In the data rows, the value 128 means zero.
Here is a table of points, one per row:
[112 115 134 103 149 131 134 106 133 133 145 140 101 166 146 133 101 155 144 131 153 106 124 155 151 137 083 144 138 120 111 161 155 102 114 115 127 117 100 137 184 181 125 146 126 125 142 096 117 149 130 140 143 146 124 183 113 095 143 088 148 139 155 161]
[101 119 150 107 149 084 148 156 086 115 106 149 118 102 083 169 105 147 154 086 123 141 134 111 102 114 116 157 138 081 138 123 136 152 145 124 126 123 133 117 116 147 114 152 128 120 130 112 159 136 143 086 181 146 105 109 103 124 152 158 113 123 080 109]
[091 117 104 120 127 143 135 085 122 157 125 113 130 138 132 116 096 118 127 113 097 125 148 094 152 152 144 089 123 139 136 126 138 140 143 104 079 125 189 163 101 141 123 156 131 125 162 119 117 134 101 122 080 105 108 135 074 139 108 127 092 137 119 130]
[099 126 087 159 133 105 113 114 118 125 157 124 113 149 121 110 094 156 133 096 138 101 164 129 140 137 099 158 095 179 115 139 144 111 116 094 121 107 094 136 103 126 109 087 121 102 091 146 143 122 114 136 120 107 087 114 142 130 154 142 111 086 106 060]
[133 088 116 139 152 125 155 170 162 161 135 147 146 122 097 143 127 181 192 160 113 156 102 124 147 115 134 149 131 154 132 129 140 148 111 102 119 120 146 073 123 141 140 112 141 125 090 143 103 119 114 103 088 155 155 118 164 135 131 102 119 149 114 144]
[145 096 128 115 140 137 139 144 127 083 099 140 133 122 109 077 111 116 096 113 127 096 119 108 068 123 107 109 074 131 173 130 172 110 086 091 154 095 132 108 135 094 135 119 120 111 105 085 106 140 103 111 108 091 129 104 118 083 120 138 132 109 119 132]
[110 114 145 160 089 125 129 149 126 116 122 088 093 149 167 113 105 126 102 179 120 105 105 112 133 117 146 098 085 097 102 165 126 155 133 113 130 167 102 106 105 131 137 167 082 090 125 132 155 153 083 114 115 145 107 114 134 117 085 129 101 110 104 113]
[100 134 130 149 147 135 151 109 104 185 088 159 102 119 133 101 145 123 113 170 099 168 103 141 148 097 118 142 129 112 149 150 117 093 139 128 122 115 107 170 122 116 151 137 119 146 084 110 141 102 157 127 137 096 140 083 123 115 113 112 125 119 120 087]
[080 111 155 107 143 128 098 123 124 121 138 126 173 097 151 152 137 140 123 130 141 130 118 092 120 088 081 081 150 111 147 100 112 109 118 143 146 160 139 135 119 123 116 096 094 107 088 129 136 155 062 159 138 110 102 147 111 154 114 088 109 118 166 120]
[110 122 190 107 144 138 112 123 114 094 160 152 143 150 134 131 152 116 164 149 142 131 121 132 105 137 183 162 114 120 132 133 158 132 132 149 120 123 130 163 167 118 140 117 144 134 137 170 124 096 127 082 126 101 152 090 113 156 156 111 126 174 114 100]
[150 131 106 074 181 154 114 175 155 142 135 106 145 128 169 098 095 111 114 143 125 166 154 097 110 166 125 115 168 090 123 138 113 108 116 113 153 144 121 135 125 180 158 117 133 156 156 148 150 080 130 192 116 136 143 163 150 147 127 156 122 111 176 104]
[137 180 160 144 110 145 110 149 132 152 132 145 175 141 139 121 145 129 173 176 126 149 120 151 136 137 094 156 104 117 112 124 115 141 132 142 157 167 152 140 131 118 119 126 145 138 185 093 167 137 115 141 109 086 124 155 147 085 157 153 149 101 158 160]
[103 135 107 139 146 107 149 136 137 138 152 088 136 114 142 143 154 157 079 132 092 120 103 114 118 122 142 125 131 121 164 153 131 148 180 144 153 104 118 111 103 119 138 149 155 123 161 120 126 126 137 138 137 130 131 163 146 110 183 133 176 149 181 121]
[111 131 125 186 171 176 120 127 101 098 137 121 141 116 179 075 157 137 134 110 176 152 114 125 128 151 107 149 150 155 126 104 121 136 188 133 162 140 144 117 122 147 144 136 153 126 154 125 092 124 128 138 163 156 125 141 163 143 092 142 113 125 138 145]
[142 097 111 128 103 146 084 115 146 101 128 160 129 134 096 133 186 118 138 112 130 163 122 149 146 155 125 135 109 139 164 151 110 176 140 130 113 129 103 179 137 128 109 172 126 096 092 094 133 133 142 123 100 168 166 117 139 146 165 136 129 150 095 130]
[151 124 138 099 128 137 163 106 161 183 133 102 131 102 163 148 171 110 148 100 180 123 103 147 122 147 142 148 155 129 127 114 132 119 123 119 117 129 123 133 129 129 073 137 118 102 142 128 155 140 130 119 128 115 121 110 155 092 126 154 079 128 146 133]
[160 132 141 099 124 128 110 135 104 145 168 125 098 169 126 174 122 126 081 142 151 131 115 123 153 116 113 125 125 174 138 076 147 135 145 138 112 136 088 119 113 112 143 117 158 166 112 095 132 098 148 114 122 136 131 127 097 117 089 160 110 141 108 144]
[131 129 119 119 099 153 176 148 129 102 112 143 171 145 175 168 184 136 116 159 147 094 168 206 138 150 123 131 180 131 115 124 121 194 130 131 146 144 163 133 126 165 149 149 157 152 133 145 122 120 161 165 145 111 147 157 120 114 127 130 145 138 160 101]
[147 125 124 163 159 150 109 161 102 147 109 107 120 141 129 156 131 110 085 123 102 129 103 154 118 105 142 159 120 146 103 102 112 118 062 167 106 127 131 142 138 149 108 154 178 099 143 149 116 148 117 146 145 118 153 158 136 144 156 122 097 154 140 130]
[136 082 094 137 112 133 159 165 120 111 110 133 130 095 108 115 123 118 135 104 116 125 129 080 153 152 126 102 094 100 067 123 106 091 146 101 090 128 097 149 115 067 106 101 139 148 105 129 112 127 118 095 129 135 046 089 089 132 125 110 144 128 138 118]
[155 131 125 111 123 144 111 104 144 137 131 140 134 134 118 114 144 138 127 200 088 097 154 121 136 116 099 077 125 108 147 111 140 115 140 136 122 113 131 108 158 124 089 103 125 130 177 140 086 114 131 115 171 174 119 147 127 131 142 147 089 078 137 099]
[136 142 142 140 114 141 078 133 142 122 101 126 113 162 137 131 164 135 154 134 099 137 147 163 145 129 141 145 153 109 128 116 166 110 137 087 133 107 140 116 113 130 125 144 127 175 097 147 131 189 156 133 179 110 152 124 150 169 143 180 147 183 132 178]
[149 131 112 097 096 064 146 106 088 104 117 099 140 167 110 095 109 144 116 108 137 157 103 120 138 136 100 143 142 094 130 107 122 137 125 126 146 141 133 135 107 092 102 117 144 153 124 148 104 153 114 108 095 114 170 123 146 109 141 104 109 137 100 128]
[173 097 150 122 138 104 102 079 150 154 098 123 145 093 126 111 104 143 092 105 130 138 128 120 166 155 140 093 109 134 066 139 144 131 127 140 168 115 153 117 154 100 197 107 124 094 127 124 138 110 119 136 166 127 086 152 133 128 118 135 096 108 122 112]
[104 155 151 123 158 099 139 098 153 102 097 114 120 131 095 122 113 084 130 115 091 101 113 105 099 119 122 097 127 137 100 076 113 159 142 102 137 110 082 129 131 151 115 123 114 112 122 147 119 080 161 137 104 111 082 111 139 132 130 090 134 118 098 174]
[125 166 129 163 103 124 107 111 129 142 120 157 186 117 153 162 095 087 158 102 135 145 173 156 118 111 158 129 134 122 166 124 135 128 118 108 106 133 089 074 147 105 138 167 160 155 135 105 141 134 154 137 130 157 164 114 137 137 147 092 126 129 144 124]
[140 151 126 127 127 126 116 133 102 126 133 138 103 124 096 151 140 102 100 111 134 174 170 077 133 144 096 109 085 148 111 144 106 139 133 130 109 122 121 103 138 178 133 137 077 153 112 155 127 153 124 057 129 098 166 090 145 111 124 096 159 127 121 123]
[141 115 162 152 099 100 157 133 196 113 161 150 122 078 141 087 101 135 098 099 125 119 121 139 133 081 119 085 117 122 111 111 154 090 141 134 100 142 121 162 125 177 146 101 144 135 171 136 140 145 151 150 110 107 139 152 151 142 106 136 140 097 135 132]
[121 063 101 130 124 114 094 079 115 140 166 112 079 068 140 095 126 113 142 129 091 073 135 105 088 144 103 134 171 104 088 088 132 116 093 144 108 126 132 115 101 100 152 119 109 123 154 131 145 113 102 150 147 130 134 147 123 106 087 105 166 074 116 121]
[114 090 116 144 090 103 111 135 120 140 095 152 157 140 158 132 115 110 110 147 161 105 119 115 113 108 119 124 146 145 117 157 088 111 134 137 148 062 155 136 104 142 135 084 123 118 188 133 181 088 117 137 107 147 136 154 123 140 097 151 138 134 167 166]
[128 146 106 110 108 118 152 140 108 144 150 130 171 157 076 146 130 120 133 117 098 130 139 141 130 130 137 164 148 141 156 131 124 095 118 133 121 165 102 142 164 106 178 142 102 063 115 151 090 140 117 115 144 135 121 088 130 123 102 166 167 158 109 147]
[140 155 122 141 126 149 154 121 126 063 138 111 120 122 125 145 139 124 165 086 109 102 099 119 198 122 153 119 120 126 158 146 105 121 101 145 124 127 142 100 148 111 125 133 112 159 097 139 140 070 111 131 135 103 151 154 118 113 125 147 114 127 115 150]
[125 112 124 092 098 137 156 096 122 117 111 165 104 110 144 100 095 156 113 151 147 159 126 144 083 119 178 107 106 167 107 120 119 129 100 163 140 137 130 122 090 149 109 137 113 169 146 132 117 105 074 175 153 168 078 153 160 124 127 141 163 099 154 139]
[134 160 083 110 123 135 128 159 154 151 126 116 105 124 116 130 147 076 145 128 171 112 091 141 138 107 147 191 131 150 173 142 133 174 128 140 139 142 144 120 156 127 150 122 103 159 139 126 128 183 160 126 140 126 114 129 106 197 161 113 132 153 112 125]
[106 131 135 159 139 096 103 157 139 156 159 128 076 116 088 122 077 111 105 110 142 113 147 159 112 137 144 100 125 110 117 121 120 129 159 125 155 138 172 134 160 102 072 125 109 131 077 121 093 097 098 126 118 118 149 098 090 120 122 132 139 132 132 123]
[165 184 138 168 166 122 146 116 135 120 140 124 137 132 130 148 168 158 155 151 141 130 164 107 122 115 166 153 163 139 126 175 149 158 108 165 168 124 108 143 141 138 111 113 158 153 141 134 138 193 152 163 089 156 140 124 096 121 107 137 115 152 149 132]
[152 141 150 127 140 155 139 130 105 110 112 084 122 152 097 143 118 106 143 142 144 112 121 167 121 148 150 113 138 147 169 141 119 066 148 150 101 131 167 127 098 131 142 120 141 114 095 126 148 147 160 117 109 168 119 109 143 128 137 086 166 115 099 121]
[104 184 130 091 087 153 115 136 134 116 119 125 099 137 115 154 136 194 125 102 125 148 146 121 105 124 141 150 112 114 115 152 091 134 111 117 084 130 131 115 118 072 109 123 110 078 111 101 092 109 202 100 109 124 149 116 113 155 126 116 125 154 084 129]
Along one direction, these points spread out more than along any other. Take the direction at right angles to it along which they spread out most. Go by this last direction. Where along it does each point below lie, from 0 to 99? 50 is the average, and the first point above lies past it. One standard deviation of the points above along it is 16.
[104 184 130 091 087 153 115 136 134 116 119 125 099 137 115 154 136 194 125 102 125 148 146 121 105 124 141 150 112 114 115 152 091 134 111 117 084 130 131 115 118 072 109 123 110 078 111 101 092 109 202 100 109 124 149 116 113 155 126 116 125 154 084 129] 21
[134 160 083 110 123 135 128 159 154 151 126 116 105 124 116 130 147 076 145 128 171 112 091 141 138 107 147 191 131 150 173 142 133 174 128 140 139 142 144 120 156 127 150 122 103 159 139 126 128 183 160 126 140 126 114 129 106 197 161 113 132 153 112 125] 49
[136 142 142 140 114 141 078 133 142 122 101 126 113 162 137 131 164 135 154 134 099 137 147 163 145 129 141 145 153 109 128 116 166 110 137 087 133 107 140 116 113 130 125 144 127 175 097 147 131 189 156 133 179 110 152 124 150 169 143 180 147 183 132 178] 54
[136 082 094 137 112 133 159 165 120 111 110 133 130 095 108 115 123 118 135 104 116 125 129 080 153 152 126 102 094 100 067 123 106 091 146 101 090 128 097 149 115 067 106 101 139 148 105 129 112 127 118 095 129 135 046 089 089 132 125 110 144 128 138 118] 25
[104 155 151 123 158 099 139 098 153 102 097 114 120 131 095 122 113 084 130 115 091 101 113 105 099 119 122 097 127 137 100 076 113 159 142 102 137 110 082 129 131 151 115 123 114 112 122 147 119 080 161 137 104 111 082 111 139 132 130 090 134 118 098 174] 37
[128 146 106 110 108 118 152 140 108 144 150 130 171 157 076 146 130 120 133 117 098 130 139 141 130 130 137 164 148 141 156 131 124 095 118 133 121 165 102 142 164 106 178 142 102 063 115 151 090 140 117 115 144 135 121 088 130 123 102 166 167 158 109 147] 33
[133 088 116 139 152 125 155 170 162 161 135 147 146 122 097 143 127 181 192 160 113 156 102 124 147 115 134 149 131 154 132 129 140 148 111 102 119 120 146 073 123 141 140 112 141 125 090 143 103 119 114 103 088 155 155 118 164 135 131 102 119 149 114 144] 43
[110 122 190 107 144 138 112 123 114 094 160 152 143 150 134 131 152 116 164 149 142 131 121 132 105 137 183 162 114 120 132 133 158 132 132 149 120 123 130 163 167 118 140 117 144 134 137 170 124 096 127 082 126 101 152 090 113 156 156 111 126 174 114 100] 41
[111 131 125 186 171 176 120 127 101 098 137 121 141 116 179 075 157 137 134 110 176 152 114 125 128 151 107 149 150 155 126 104 121 136 188 133 162 140 144 117 122 147 144 136 153 126 154 125 092 124 128 138 163 156 125 141 163 143 092 142 113 125 138 145] 72
[110 114 145 160 089 125 129 149 126 116 122 088 093 149 167 113 105 126 102 179 120 105 105 112 133 117 146 098 085 097 102 165 126 155 133 113 130 167 102 106 105 131 137 167 082 090 125 132 155 153 083 114 115 145 107 114 134 117 085 129 101 110 104 113] 43
[150 131 106 074 181 154 114 175 155 142 135 106 145 128 169 098 095 111 114 143 125 166 154 097 110 166 125 115 168 090 123 138 113 108 116 113 153 144 121 135 125 180 158 117 133 156 156 148 150 080 130 192 116 136 143 163 150 147 127 156 122 111 176 104] 83
[173 097 150 122 138 104 102 079 150 154 098 123 145 093 126 111 104 143 092 105 130 138 128 120 166 155 140 093 109 134 066 139 144 131 127 140 168 115 153 117 154 100 197 107 124 094 127 124 138 110 119 136 166 127 086 152 133 128 118 135 096 108 122 112] 56
[152 141 150 127 140 155 139 130 105 110 112 084 122 152 097 143 118 106 143 142 144 112 121 167 121 148 150 113 138 147 169 141 119 066 148 150 101 131 167 127 098 131 142 120 141 114 095 126 148 147 160 117 109 168 119 109 143 128 137 086 166 115 099 121] 40
[125 166 129 163 103 124 107 111 129 142 120 157 186 117 153 162 095 087 158 102 135 145 173 156 118 111 158 129 134 122 166 124 135 128 118 108 106 133 089 074 147 105 138 167 160 155 135 105 141 134 154 137 130 157 164 114 137 137 147 092 126 129 144 124] 52
